128 stands for zero in the data rows.
Here are some points, one per row:
[205 130 169  94 149  41 121 125]
[194 140 153  95 120  48 115 140]
[206  95  93 132 108 126 155 107]
[237  92  73  96  92 128 177 127]
[ 42 154 122 136 141 191 115 134]
[204 102 177  56 213  46 127  84]
[161 132 154 117 134  75 108 125]
[ 85 152 147 115 130 120 114 154]
[170  88 147 123 187 103 126  70]
[239  68  26 119 128 195 175  58]
[  0 169 210 120 124  98 119 205]
[ 18 161 114 132 148 209 107 128]
[200 117 118 115 118 100 137 123]
[206 116 157  72 170  58 129 106]
[144 107  89 170 109 162 134 110]
[  3 201 101 156  74 207  87 188]
[ 21 189 154  98  82 137 113 208]
[218 139 111 101  72  86 130 165]
[ 22 170 185 127 121 106 114 190]
[233  70  65  98 131 150 185  82]
[ 62 163 146 106 114 134 120 165]
[ 30 163 166 116 139 133 114 168]
[  9 161 174 119 140 137 113 174]
[144 115 131 138 137 121 124 109]
[231  85  75 104 108 139 180 104]
[255  97  74  74  95 116 183 129]
[ 99 130 137 131 142 137 120 118]
[208  50  61 135 168 196 170  32]
[165 157 137 127  89  82 111 164]
[240 131 110  73  91  73 141 154]
[ 22 182 125 136 110 180 112 177]
[129 109 125 151 136 138 130 104]
[209  80 113 104 161 111 158  83]
[205 148  21 183   0 171 138 184]
[209  70  57 166 137 183 162  61]
[146 146 115 145  78 120 123 159]
[  0 162 196 175 145 146  97 163]
[185 153 140 119  92  67 108 156]
[213 108  45 165  54 167 155 131]
[  9 154 201 109 159 105 114 169]
[  0 177 130 163 123 200  88 154]
[176  89 140 137 168 109 130  76]
[198  72  63 169 130 177 162  66]
[  6 164 181 107 138 124 115 176]
[  0 175 130 133 131 189 101 159]
[ 79 134 227 112 170  51 103 144]
[124 111 137 151 156 129 121  97]
[ 45 169  44 178 112 255  88 104]
[ 38 150  91 156 150 227 103 109]
[  0 205 192 134  57  94 108 255]
[  0 174 180 211 135 171  79 158]
[165  77  81 174 130 173 145  74]
[  0 149 167 125 182 179 104 123]
[222  93  98 111 116 113 161 106]
[  0 173 161 133 131 164 104 174]
[168  92  76 180 107 169 144  92]
[  0 146 195  95 186 132 120 144]
[201  91  97 125 111 122 153 111]
[ 51 165 156 111 123 137 115 171]
[181 140  81 151  29 130 143 172]
[ 68 173  76 152  95 210 105 154]
[  0 173 125 184 145 223  78 125]
[176 113  92 170  76 134 142 133]
[200  87  12 212  97 229 143  57]
[ 46 145 143 130 164 166 115 125]
[  3 207 116 148  63 183  92 210]
[118 123 227 102 183  18  99 124]
[  0 137 219 120 197 107 120 142]
[235  73  58 110 123 160 176  84]
[ 71 150 153 110 131 133 113 145]
[226  95 118  85 140  98 156 101]
[197  96 109 122 128 121 149 103]
[ 39 158 141 126 133 161 115 151]
[ 52 143 144 126 160 164 118 126]
[142 166 137 122  78  87 107 183]
[215  86  29 164  87 200 146  85]
[147 159  85 140  44 140 130 178]
[100 179  90 156  48 162 118 193]
[162 120 105 142  94 127 133 131]
[167 148 228  83 123   0 115 182]
[194  90  81 174 103 152 156 102]
[195 113  61 156  48 159 146 140]
[ 94 143  81 171 106 202 120 125]
[ 62 160 188 112 131  87 111 175]
[216 123 116 105  97  86 141 139]
[  0 153 147 138 179 203 101 115]
[147 134 143 136 135  98 112 131]
[212 142 154  73 120  41 122 146]
[ 36 116 228 134 212  78 112 111]
[167 123 125 142 122 104 127 121]
[200  65  93 126 150 145 167  64]
[ 84 155 148 132 125 126 115 156]
[206 137 126 106 111  78 129 143]
[216  54  78 127 165 162 177  51]
[192 146 146 106 117  63 115 142]
[228 144 100 105  51  85 140 174]
[190  86  82 162 120 154 153  92]
[229  98 108  98 126 104 160 114]
[214 100 107  93 115 104 150 116]
[128 133 133 135 130 128 117 123]
[  0 182 128 183 114 210  82 154]
[ 64 180  57 161  81 234  96 144]
[ 81 140 155 116 151 126 115 137]
[247  66  13 133 142 219 178  44]
[217  86 125  69 172 100 155  81]
[178 174 158 103  71  37 105 190]
[186 138 119 123  87  94 122 151]
[182 132 150 124 136  73 113 124]
[201 123 148 105 145  65 125 119]
[103 138 144 134 137 129 111 132]
[  0 178 234 154 105  89 105 222]
[207 121 170  76 167  52 125 111]
[219 102  43 168  56 171 154 119]
[192  78  80 156 117 155 160  85]
[ 14 134 133 132 199 205 113  94]
[141 101 103 155 127 152 129  97]
[139 124 212 122 183  32 104 112]
[156 103 134 165 159 114 131  90]
[149 147 136 136 107  95 116 150]
[223 110  26 171  34 175 156 132]
[205 113 168  79 190  57 127  98]
[167  57  96 162 163 164 149  41]
[ 19 204 129 132  60 159 108 219]
[128 146 156 121 129  95 107 140]
[  0 168 157 153 145 183  97 144]
These points spread out most along one direction. How many in every 100 of the points above lie lower along it than each point below? Answers are rounded to whole numbers. More than half of the points above lie lower than the first one.
[  0 173 154 169 124 177  93 163] 6
[  0 184 122 203 121 222  78 145] 6
[128 121 193 118 198  70 103  92] 41
[ 38 156 205 108 140  81 115 178] 19
[215  58  60 141 149 179 169  52] 96
[220  64  98 111 156 131 174  70] 93
[  0 155 186 120 175 147 112 150] 7
[211 128 149  82 142  60 125 125] 68
[218 116 147  85 174  65 131 107] 74
[213  72  68 136 124 168 169  72] 93
[195 114 120 128 123 104 139 120] 68
[198 126 100 144  75 111 138 144] 67
[200 113 131 106 139  91 136 114] 69
[183  88  84 166 115 150 154  95] 74
[149 127 153 124 161  91 115 110] 50
[255  69  42 113 128 170 191  76] 99
[ 43 136 162 129 182 149 115 119] 25
[188 141 176  94 148  32 116 138] 53
[ 49 144 121 132 149 190 109 121] 30
[217  82  83 120 112 131 171 103] 90
[  0 156 217 132 165 117 111 171] 3
[ 34 178 124 113 102 174 111 174] 20
[208 106  82 130  81 129 153 131] 79
[  7 162 188 121 146 122 118 173] 10
[ 51 119 160 117 210 149 112  93] 30
[211 129  90 141  60 107 142 161] 73
[222  82  45 151 110 181 166  79] 94
[  0 180 150 182 117 187  82 162] 5
[241  99  95  75 125 103 172 122] 93
[135  66  80 198 151 206 136  32] 61
[201  75 149  86 221  91 146  51] 79
[218 132 197  38 151   0 131 154] 62
[217  86  56 145  93 166 165  96] 91
[168  61  87 180 156 171 150  45] 77
[  0 158 201 135 164 138 105 158] 5
[255 104   5  86  56 172 188 125] 99
[223  87 119  86 154 101 161  89] 89
[186  77  81 172 120 158 155  83] 78
[  0 130 182 118 215 159 114 105] 18
[192 109 130 120 132  94 132 107] 66
[212 140 173  63 139  21 123 151] 61
[ 75 136 160 123 167 122 113 118] 34
[ 97 152 179 117 145  81 110 148] 35
[  0 174 185 122 115 125 108 196] 3
[219  86  84 128 105 135 165 104] 90
[205  84  50 161 104 182 157  83] 89
[155 131 129 127 108 108 123 129] 51
[  7 199 145 130  61 148 107 223] 5
[138 137 149 134 132  99 114 125] 43
[185 100 102 150 105 130 144 112] 69
[  7 140 205 131 188 111 120 141] 18
[175  81 136 148 179 111 139  69] 66
[  0 142 161 120 192 185 107 112] 18
[  9 183 172 135 100 121 117 204] 6
[250  98  57 102  74 126 177 136] 96
[ 42 148 131 125 149 181 116 128] 26
[248 101  76  72  75 114 176 141] 94
[  0 138 170 135 193 182 107 112] 18
[170 152 190 100 108  14 102 171] 43
[182 140 149 128 132  63 110 138] 53
[128 119 151 137 155 112 114 101] 43
[207 107  94 132  89 115 155 125] 78
[  0 158 199 156 163 154  94 155] 4
[  0 153 148 139 173 195 102 123] 18
[123 158 144 124 102  93 110 169] 38
[211 103 155  63 196  73 136  83] 75
[ 12 171 119 125 139 208 103 139] 19
[181 138 128 118 103  88 122 143] 57
[172 125 164 111 162  72 112 111] 51
[143 121 167 147 167  86 108 100] 45
[  0 187 184 196 101 145  90 201] 2
[210 140 165  71 129  32 118 148] 61
[167 149 177 115 127  39 100 149] 46
[246 135 104  75  71  77 151 166] 84
[174  87  93 158 126 145 145  91] 69
[200  52 118 120 195 133 167  49] 86
[191 128 173  94 166  50 113 115] 58
